Rows are one point carried round by a steady rotation, each followed by how many ticks it has turned.
The counts run from 0 to 436.
[-19.3  -1.4  14.2 -12.6  -0.6  17.7   5.4  21.4  -4.4  13.4   9.1 -22.6
   1.2  10.5 -11.7 -27.4  11.7   7.6  16.5   6.4   6.9  -3.3 -30.7  -0.9
  30.6  -6.2  14.1  -3.2 -36.6 -15.6  25.5   7.4  10.6  14.1  17.0  -0.1
  -5.2 -19.7   5.8   6.8  -2.6  28.3  -2.0  -9.2   3.8 -17.9  -9.7   7.9
   2.3   6.2  18.5  -5.1 -41.2   8.5  -0.9]	340
[ 29.5 -31.5  42.5   1.4  -5.6  -1.1 -15.8 -20.8 -14.3 -13.2   4.6  -2.5
 -12.9 -28.7  23.0  34.1  16.1  -6.3  -0.4  -4.7  -2.1   4.4  -1.7 -25.2
  33.7   5.8   1.8 -18.7  27.2 -29.5   6.4 -26.0  -0.7  -0.7  -5.8  -4.3
  14.5   9.4  -2.7  -7.3   8.0 -12.5  17.0  14.2 -10.6   1.7 -19.2  -7.8
   0.4  -1.5  16.0 -13.0 -17.9  -1.5   9.4]	431
[ 16.0  -3.4  21.9  -6.0 -18.5  -5.9  -9.1 -14.0   5.2 -31.8 -19.9  -2.6
 -13.1 -21.2  31.8   7.1  22.7  13.6   9.4 -16.8  -3.2  -0.4 -12.7  -8.6
  22.5   4.8  -3.9  -7.1 -19.8 -20.3  -0.2   1.4   6.2  21.8   8.3  20.4
  12.6   7.7   8.3 -15.6  17.3  25.0  18.4   2.4 -18.3  -5.0 -24.3   6.3
 -14.7  22.6  14.7 -24.8  -8.7  -3.8  27.6]	414
[  3.0  -2.0  52.6  -1.3  -4.8  12.3  -9.7  14.9  23.8 -30.9 -17.0   3.8
  19.9  11.5 -12.6  -8.8  -0.9   7.9   8.2  15.1   0.5  -2.3  -6.4   8.1
  -6.2  -6.7  19.3 -11.6  51.1 -31.5  23.3  19.0  14.8  -6.9  -1.8 -12.2
   8.0   4.6   9.5   6.8   9.4  10.2  11.9  12.0  29.0  -1.4  -8.9  -6.6
  -4.0 -29.7  26.0  -6.6 -14.6  13.6  -5.0]	124
[ 16.9 -16.7  29.2  -7.8  -7.7 -27.7 -10.9 -11.8  13.4  -1.8   2.7 -10.8
  19.2  -6.9 -27.9  14.5  12.1  -1.3   7.0  20.3  -7.8   2.5  16.7   6.3
  -7.6  10.9   3.0 -34.1  41.1 -18.7  22.7 -16.6  26.1   0.6 -11.8 -23.0
  -0.6  16.4  26.8   1.0   0.0 -24.8  16.7   6.0  27.7   0.7 -11.1   8.3
   2.1 -18.1  -2.0   2.3 -12.8  -0.4  18.6]	15
[ -6.0  -8.0  23.7  15.8  -3.0  13.2 -33.4 -14.0  -5.4  -9.9 -28.5  10.2
  10.3   6.8 -15.2 -12.5  21.2  -5.4  -5.8  13.3  -2.8 -11.1  -5.9 -15.6
  19.9 -26.9  16.4 -23.4  21.8 -34.0  13.5 -22.8 -11.4   5.6  -8.8   2.4
  31.2 -17.3 -22.6   6.4   0.6   4.0  -0.4   1.5  15.4  -1.5  -6.2  -2.7
   7.3 -19.7  10.7 -11.5 -23.0   1.3 -24.4]	278
[ 14.4  -2.9  25.9 -11.4   1.8  17.3   1.7  -0.5   1.0  -9.7  -5.1 -11.5
 -21.8 -33.1  15.1  20.6  10.8  -1.1  13.1  17.9  -1.7  23.9 -30.1  -7.3
  16.0  -0.5  27.8  -9.0  29.2 -34.6   7.5   2.4 -12.8  -7.0   1.5   4.8
   9.9  -4.0 -12.4   2.6  -4.8  -4.1  16.2  -8.9  14.1 -14.5 -18.3 -13.3
  20.8   3.1  39.9 -12.2 -18.4  27.2 -11.7]	321
[  3.1   8.6  11.3  17.4 -27.5  24.9  22.1 -11.4   6.4 -11.2  -0.9 -17.1
   8.2 -20.1  15.9  16.3  17.3 -13.6  26.8  -6.2   2.1   6.5 -20.1  -3.2
   9.8   5.8  -9.2 -17.2  -1.6 -21.0   9.2  -4.8  -1.8 -12.0   2.3  -9.5
  10.0   3.2  25.6 -10.7  37.9   6.2 -12.0 -15.6  26.1 -30.4   1.1   4.7
 -14.5   7.1  16.1 -29.0 -34.0   1.0  -8.6]	146
[  7.4  -7.9  20.0 -33.4  -2.6 -14.9 -10.1 -13.5  35.7 -15.2  23.4  -7.4
  10.1  -7.5   7.5   2.9   6.5  -1.3  -3.0  -9.6 -16.6   3.6 -30.0  16.8
  13.8  25.9  13.2 -25.0 -11.1 -25.3   3.3   5.3  -9.1 -15.6   9.4  -4.4
  -3.3  10.9  23.5 -11.8 -20.6  -1.2   3.2  -9.7  -1.1  17.3 -33.6  17.3
  -7.9  13.4  22.9 -16.2  -9.8  10.9  29.0]	223
[ 15.5  12.4  43.9  17.7   9.6  16.6 -22.9   7.7  -7.7   5.7  -7.9  10.2
  22.4   7.3  -1.6   7.4  30.8  -4.9  20.4   4.9   8.3 -22.3   8.2  -0.7
  11.8 -13.6 -11.7 -21.2  11.1  -4.1  14.1 -45.6   6.5  16.6 -13.6   4.2
  29.1 -18.0   0.0   2.6  13.2 -13.5  12.4  14.6  12.0  -6.6   2.0  -0.2
  -4.7   5.8  11.1 -20.9 -10.9   6.0 -23.0]	373
[ 11.4  16.5  30.3   2.8 -28.3 -11.1  -9.2   2.0   3.4 -12.3  -8.6  11.6
 -17.5 -20.5  26.2  24.9  45.1   8.3   7.3   6.2   2.6  -9.8  14.0  -4.9
   9.9   7.5   0.7 -28.1  -1.0  -6.7  17.4 -16.3 -20.4 -18.7 -23.3  22.0
  11.1  -7.7  -5.9 -32.4 -13.1   9.0  -4.7  20.1   8.2   1.5 -10.4  -0.3
  -9.1   7.2  12.6 -16.4  -2.2  -5.7  10.9]	177
[ 11.0   1.1  20.2 -15.6 -30.5 -18.1  -3.0  -9.8   1.6 -21.9  -8.6  -2.8
 -13.8 -14.3  27.5  -6.1  31.9   8.7  11.1  -6.5  -4.3  -7.6  -1.0  -9.8
  13.7  15.2  -0.8  -7.6 -37.4   1.5   8.0   5.4  -1.0  27.9   1.6  13.7
   0.5  -1.8   8.3 -27.8   1.0  39.2  17.7   1.9  -8.7  -0.3 -25.7  15.5
 -15.4  14.4   8.0 -30.0 -12.1 -13.8  41.0]	413
[ 14.5  -1.0  42.8  -4.3 -40.8 -18.8  -8.1  29.5  -0.3  -1.3  -3.2  10.0
  20.0  18.1   1.0  -0.8  26.1   8.5  11.7  10.5   7.3 -24.1  19.9   4.8
  -2.7  12.4   6.0   5.9   8.5 -14.4  30.6  13.0  11.2 -16.0  -8.5  -7.8
  -9.8  12.7   8.0 -20.7 -11.8  20.8  -0.6  16.8  -2.3  13.7 -11.2   6.1
  -2.8  -8.7   9.1 -12.0  -2.2   1.1  32.5]	331
[ 10.3 -12.3  26.6 -16.5  -4.9 -24.1 -34.4  -5.9   3.8 -20.2  -2.4  -2.4
 -18.9 -15.4   8.6 -13.3  23.5   1.0   0.5  -7.0   0.0   9.2 -15.0  -8.4
  28.9  12.9   8.2 -15.2  -3.6  -3.3   9.9  -9.0 -22.2   3.7   4.7   9.7
  -6.3 -11.5 -19.8 -16.0  -8.9  24.4  12.3   1.7 -11.6   2.1 -31.6  10.2
   4.2  11.1  13.8 -29.9   2.4  -4.6  35.3]	194
[  2.9  -2.7  24.4   6.9 -14.8  25.6  12.0  13.5 -41.5  13.4  -4.6  -8.8
  -7.5  -3.1   4.7  10.8  36.4   4.7  25.7   5.9  17.3  -8.0   9.0 -11.7
  31.2 -10.4  12.2  -4.5  -7.0 -19.8  26.2 -11.0  16.2  -3.7  -9.3   2.2
   4.3 -18.9   4.1  -8.7   5.4  11.2   5.2  -6.3   3.6  -6.6   3.9 -15.5
  11.0  15.2  12.2  -4.1 -40.3  15.3  -4.1]	118
[  6.5 -21.6  13.2 -11.2  -4.3  -7.9  -2.6  -2.2 -19.9   5.6  27.0   3.7
  15.1  12.2 -14.2 -22.5  37.4   8.2  12.1  12.3  15.2 -25.7   7.1   3.2
  31.5  -2.7   0.1 -16.0 -44.3  -6.3  20.5 -30.0  27.0  26.0  16.3   5.4
   4.6 -16.0  10.9   5.9   1.8  11.6  13.7  -1.8 -18.3   6.9 -14.7   4.0
  -0.6   2.4   4.0  -5.6 -30.5  -0.6  17.5]	215
[ -3.0 -13.2  25.1  -5.3 -11.5  -5.1   4.3  40.8   4.7  -7.9   0.1  -7.1
  -4.0  23.6 -20.8 -16.5   4.4  -4.8  24.7  30.6  20.5  10.8   2.9   2.9
  -4.0  -7.4  -1.9  14.5  -3.0  -5.2  19.1   8.1  23.2  31.7  23.7   1.6
  -8.3   1.5  19.2  26.5  21.3  20.4  11.6  11.1  27.2 -23.9 -10.7  15.5
  11.8 -11.8  29.5  -1.2 -32.8  -6.7   1.1]	327
[ 19.0 -14.8   8.3 -23.6 -48.8  -9.7   0.0  -0.1   6.7   2.7   4.7   7.5
  -1.5   2.0  29.5  -8.1  36.9 -25.4  14.1  -6.3  -3.4  -4.4 -16.6  -8.5
   4.8  18.7 -12.9  -9.4 -32.7 -13.3   5.0 -13.0 -29.3  -6.9   7.0  -4.8
   5.4   9.3 -18.2 -30.7  14.2   8.9 -16.7  -0.2 -18.5   2.9 -14.3  17.3
  -0.1  16.0   6.0 -39.0  -8.3  -5.5  10.5]	288
[  9.5  -4.7  12.7   9.8 -38.0  16.8   3.1 -15.8   6.7 -33.5 -26.9  19.7
  -5.2 -12.4  30.2  10.3  22.1 -21.4   1.9  -2.6 -11.5   1.5  -8.7 -10.6
  -4.4  -1.4   0.2 -15.4  22.6 -47.4  -7.3   7.9 -17.2 -21.1  -4.3   5.1
  22.7  24.2  -7.9 -22.1  20.6   2.2 -13.6  -0.6  12.7   2.8  -5.9  -7.1
  -7.7  -3.3  19.9 -25.7 -13.9   9.6 -10.7]	66
[  7.8 -22.3  17.6   1.6  19.9   6.7 -27.3 -20.8 -21.0 -35.3  -9.4 -15.6
 -33.4 -24.2   0.2   7.5  11.2   2.5   5.0   5.5   9.7  18.2 -16.6 -14.8
  36.2  -2.9  20.0 -14.7  17.3 -12.5  11.8 -13.7  -2.4  27.7   6.7  15.2
  -1.8 -19.5 -14.4   0.5   7.9  14.0  20.0   6.9  10.0 -10.0 -34.2  -5.8
  16.6   7.2  17.2 -15.5 -17.0  -2.7   1.8]	196
[ -2.8   4.7  20.7  -3.5  11.3  10.5 -34.1   3.3  26.9 -13.8   2.1  -0.6
  -8.8   0.8   3.9 -15.1  -5.1 -16.4   6.1   1.3   5.6  14.4 -35.2  14.6
  19.5   1.7  -3.0  -9.4   5.4   1.1  -3.1 -31.5 -24.0  15.6  19.2   6.0
  11.3 -12.7  -7.4  10.9   1.8   4.4   8.2   2.6  18.9 -20.2 -15.7  16.8
   6.8  15.8  32.8 -37.1   0.3  -1.9 -20.2]	166
[ 15.2   0.6   8.7 -16.0 -16.1  -2.1  -4.7 -18.2   4.2 -14.4  -6.7   7.4
   1.6 -24.7  20.2  21.7  33.4  -6.4   3.9   7.7 -18.4 -17.4  -7.8  -8.8
  -2.4  12.2  15.1 -26.0   2.4 -46.8  14.9  -0.1 -22.0 -14.4  -9.4   8.3
  17.1   8.0 -24.3 -31.6 -13.1 -18.7  -3.7  -1.8   1.1  20.7 -16.1  -3.9
   2.3  -1.5  20.4 -16.3   0.0  20.6  -7.9]	82
[  2.7 -20.3   3.5  -8.3  -4.7   5.3   4.1 -15.5   8.7 -43.9   3.8   3.7
  13.0  -5.2 -26.7  -8.2  23.1 -11.5   6.1  29.5  12.4   2.6   4.8  17.1
  -1.7 -11.4  -9.1 -11.3  -1.3 -24.7  16.8  12.5  23.5  26.0  24.5 -15.6
   1.1  10.1  18.1  14.7  34.7  -8.5   0.7  -1.2  25.6  -5.0  -8.1   8.0
   3.8 -18.5  15.6   5.8 -25.8  10.8   3.3]	423
[ -7.8   0.2  -1.1   1.6 -17.2   2.1   6.4  -2.0  25.8 -21.6   7.0 -29.5
  -1.6  -7.0   2.5   8.2  -9.9 -11.2  24.6  -8.4 -23.1   1.7 -34.8  10.4
   4.7   4.4  -6.5 -14.2 -11.2 -24.5  11.3  24.8   7.6   1.3   6.3   2.3
  -7.9  15.5  36.3 -25.6   9.0   9.6  -4.9  -8.4  32.9 -20.6 -20.4  36.6
 -15.1   3.0   7.6 -21.8 -28.7  -4.1  -5.3]	144
[  8.0  -9.0  33.2   5.6  -0.8   7.9   0.4 -14.2  -7.4  -4.2 -12.5 -25.3
  -4.8 -26.1   6.6  17.8  17.1   2.3  19.4   3.6  -8.3  22.0 -10.6 -24.6
  28.4   5.9  38.5 -23.2  29.6 -30.0  20.2   1.7  11.2  -9.9  -7.5 -11.2
  -2.4 -10.8  -8.0 -10.8  -6.3  17.5  13.9 -12.1  21.0 -20.0 -14.7 -14.7
  11.8   5.5  14.6 -11.9 -25.6  23.8   6.6]	336
[-13.3  -4.0   4.7  -3.5 -14.1  -0.3   5.6  -6.1   7.5 -20.5 -17.0   9.4
   8.9  19.2 -34.4 -15.6  24.8  10.8  12.9  20.2   4.3   3.1  -6.7  29.9
 -14.3  -8.7  13.8 -40.3  12.4 -27.7  15.2  -0.4   8.2  -7.8 -21.0  -5.0
   1.1 -16.3  16.7  -2.7   9.1 -16.5 -18.7 -14.4  33.0   7.3  13.5   2.2
  16.5   8.2   7.5  -1.1 -25.0  16.4 -11.5]	45
[ -4.3  16.3   3.4  -0.9 -31.4  -4.4   8.1 -10.3   0.5 -19.6  -3.1  -3.9
 -11.2 -17.2  -2.4  11.2  55.4  10.8  13.3  14.1   1.0  -5.5  20.9  11.2
   3.0   3.3  -1.2 -38.2 -12.9 -12.6  29.0  13.5  -7.9  -2.2 -23.5  22.0
 -12.5  -6.9  11.0 -45.7 -11.0   5.6 -15.6  -8.2  29.0   0.8  -8.4   7.6
  -3.1   6.3  -2.7  -2.1  -6.8  15.3  15.9]	396
[-10.4  -8.4  28.2 -12.8   9.8  -5.6 -43.6  13.2   7.8  -1.5 -12.1   4.4
 -21.4  15.3 -20.0 -31.0  -6.1  12.5   1.9 -10.0   4.4  -6.1 -39.9  13.5
  21.4 -15.3  20.1 -19.2  -3.2 -20.9  -4.1 -23.5   0.2  17.0  -4.4   8.2
  10.7 -28.4  -0.3   7.7 -19.9   9.9  11.3   5.7  -2.0  16.4  -8.7   4.5
   8.4  25.8  17.8 -17.2 -16.8  -2.8 -12.8]	41
[  5.0  13.7  36.1  13.7   1.5  13.2 -33.1  14.5  -3.9  -0.4  -5.0  21.9
  17.7  18.1  -3.7   5.4  32.6   1.5   9.2   5.7   9.0 -34.0  10.5  16.9
   7.8 -12.9 -10.2 -22.6   3.8  -9.6  25.0 -35.5  12.3  -2.2 -15.0   6.1
  25.2 -17.1  -2.5 -11.9  -5.1 -19.1  -1.0  20.8   5.0  18.0   5.1  -1.6
  -5.3   6.4  10.5 -11.9  -4.5   6.4 -31.2]	374
[ 18.4 -17.2  26.9  -6.3  -2.1   5.7  -9.8   6.2   7.7  -7.9  -2.5  -7.4
 -27.5 -29.1  17.4  20.2  -1.6 -25.4   2.7  14.7   1.1  22.6 -16.2 -14.0
  13.8   9.0   7.7   1.5  24.4 -20.7  -1.2 -18.7 -31.5   5.9  19.5   1.5
  12.6  13.0 -21.0  10.5   1.8 -14.7   4.8  13.6  14.5 -16.5 -20.9   6.1
  20.1 -13.0  37.9 -19.2 -18.5   7.0 -17.2]	306
[ -0.9  10.2  39.4 -10.2  -7.0   6.9 -14.8  32.0   9.7   8.6  -2.7   8.6
   9.0  28.5   2.5 -34.0  14.8  13.4   9.8   0.8   5.3 -20.8 -14.0   9.8
  23.3  -0.2  18.4   3.3 -21.6 -23.8  16.2  -1.3  18.0  15.6  12.0   1.9
  12.0 -12.7   0.3  14.7 -19.0  40.7  19.3  14.5  -2.9  -3.7 -12.7  -0.3
  -8.5   6.5  28.4  -9.4 -17.5   3.7  -4.1]	121
[  4.5 -21.9  34.1 -18.0 -16.4  -2.2  -5.8  20.1  -7.0  33.4  31.9   2.5
  -5.9  22.0  -9.9 -19.8  17.9  -1.2   9.8  11.2  13.4 -11.3  -7.7   8.1
  24.9  12.4 -16.6  -8.9 -39.7   1.7  13.6 -36.5   2.8  14.7   9.0  -7.6
  -3.5  -5.6  15.4  23.7   9.1   2.6  -3.6   7.2   4.9  -8.1 -12.2   8.3
  -6.9   5.4  14.2  -4.5 -40.0 -18.2  12.6]	230
[ 18.5 -24.0  22.2 -28.2 -18.4 -10.2 -14.3  -6.0  14.5 -28.3  28.8  13.4
  -4.0  -7.2  10.6  -0.2  10.5  -8.9  -6.8 -10.7   7.3  -2.0 -24.3   5.0
  23.4  20.4  -0.4  -9.8  -1.2 -27.8   7.2   2.4 -14.4 -22.2  18.7   8.4
 -10.8  20.5  -6.7 -15.0   2.5   8.3  -8.4  10.9 -12.3  11.7 -36.6   5.9
  -7.9   4.8  13.9 -19.5   3.4   4.7  35.9]	208
[  4.2   6.1  39.4   9.2 -30.3  26.4   7.7  29.6   7.8  -4.8  -8.7  18.5
  38.3  24.4  -5.7  -8.6  27.6  -2.3   6.1  13.0  15.8 -17.3   6.3  11.9
   0.2 -11.0  -1.8  -2.8  11.7 -27.7  16.9  -1.6  17.2 -15.6   4.5 -12.5
   8.4   8.7  14.0   8.6  30.4   7.6  -9.3   8.8  17.9 -11.8   7.4  -6.1
  -5.1 -18.8  13.3  -8.7 -18.8  22.9  -3.5]	344
[  9.7 -22.3  19.6  16.4 -29.7   8.4  15.6  -0.4 -20.4  -8.3  -8.3 -23.3
 -16.9 -12.9  12.5  28.5  -2.2 -14.4  28.3 -13.6   5.9  14.9 -12.8 -16.4
  16.9  -0.2  -2.9  -7.6   8.9 -16.9  21.6   9.1  10.2  -5.8   8.7  -7.2
 -13.8   2.7  21.9 -12.2  39.8  12.2 -12.1  -1.8  11.4 -28.2 -19.8   3.9
   8.7   6.3   8.2 -20.8 -38.8  -4.4   7.8]	131
[ -2.8  -4.8  11.2  -5.2 -11.0  -4.7  -9.0   9.5  -6.0  17.8  17.4 -12.6
 -11.4   8.2   8.2   5.4  14.7 -17.6  31.7 -10.0   5.7   0.6 -21.7  -1.0
  22.8  16.7 -19.3 -17.0 -39.8  13.4  17.7 -23.7  -5.4  13.9   3.1   4.6
 -14.4  -4.6  15.2 -13.9  11.4   2.0 -12.6  -1.9   0.3 -19.5 -11.2  18.3
  -4.2  30.8   2.9 -39.4 -27.1 -21.0  -4.9]	369
[ -9.0 -19.3   7.7 -23.8  -0.1   2.3   3.3  24.2 -13.9   4.2  27.5  -4.5
 -11.4  17.2 -23.8 -24.8  18.3  -8.6  20.3  22.5  19.2  -1.0 -27.0  15.8
  23.9  -3.7   2.7   6.1 -31.0 -10.3  30.4   0.2   7.4   1.8  28.2   2.8
 -23.0  -8.7   6.0   6.9  -1.2   8.3  -7.2  -6.0   4.3 -10.3 -12.5  11.6
  17.4  14.4  30.7  -1.1 -31.1   6.0   1.0]	325
[  1.9  -1.9  10.0   5.2 -23.3  -6.9  10.9 -16.8 -17.7  -5.9 -32.7  -7.7
 -22.2 -15.0   6.9  19.1  24.6   9.3  24.8  -1.5  -3.0  10.2  -2.7  -1.8
   2.8  -3.8   9.9 -35.1   9.3 -24.2  12.0   0.1  10.4  -5.4 -26.8   7.4
   3.8 -19.3  18.5 -28.6  17.9 -10.5  -0.9 -16.0  24.9  -2.6   3.9  -3.7
   8.6  21.5  -2.3 -11.8 -37.9   3.3   2.5]	256
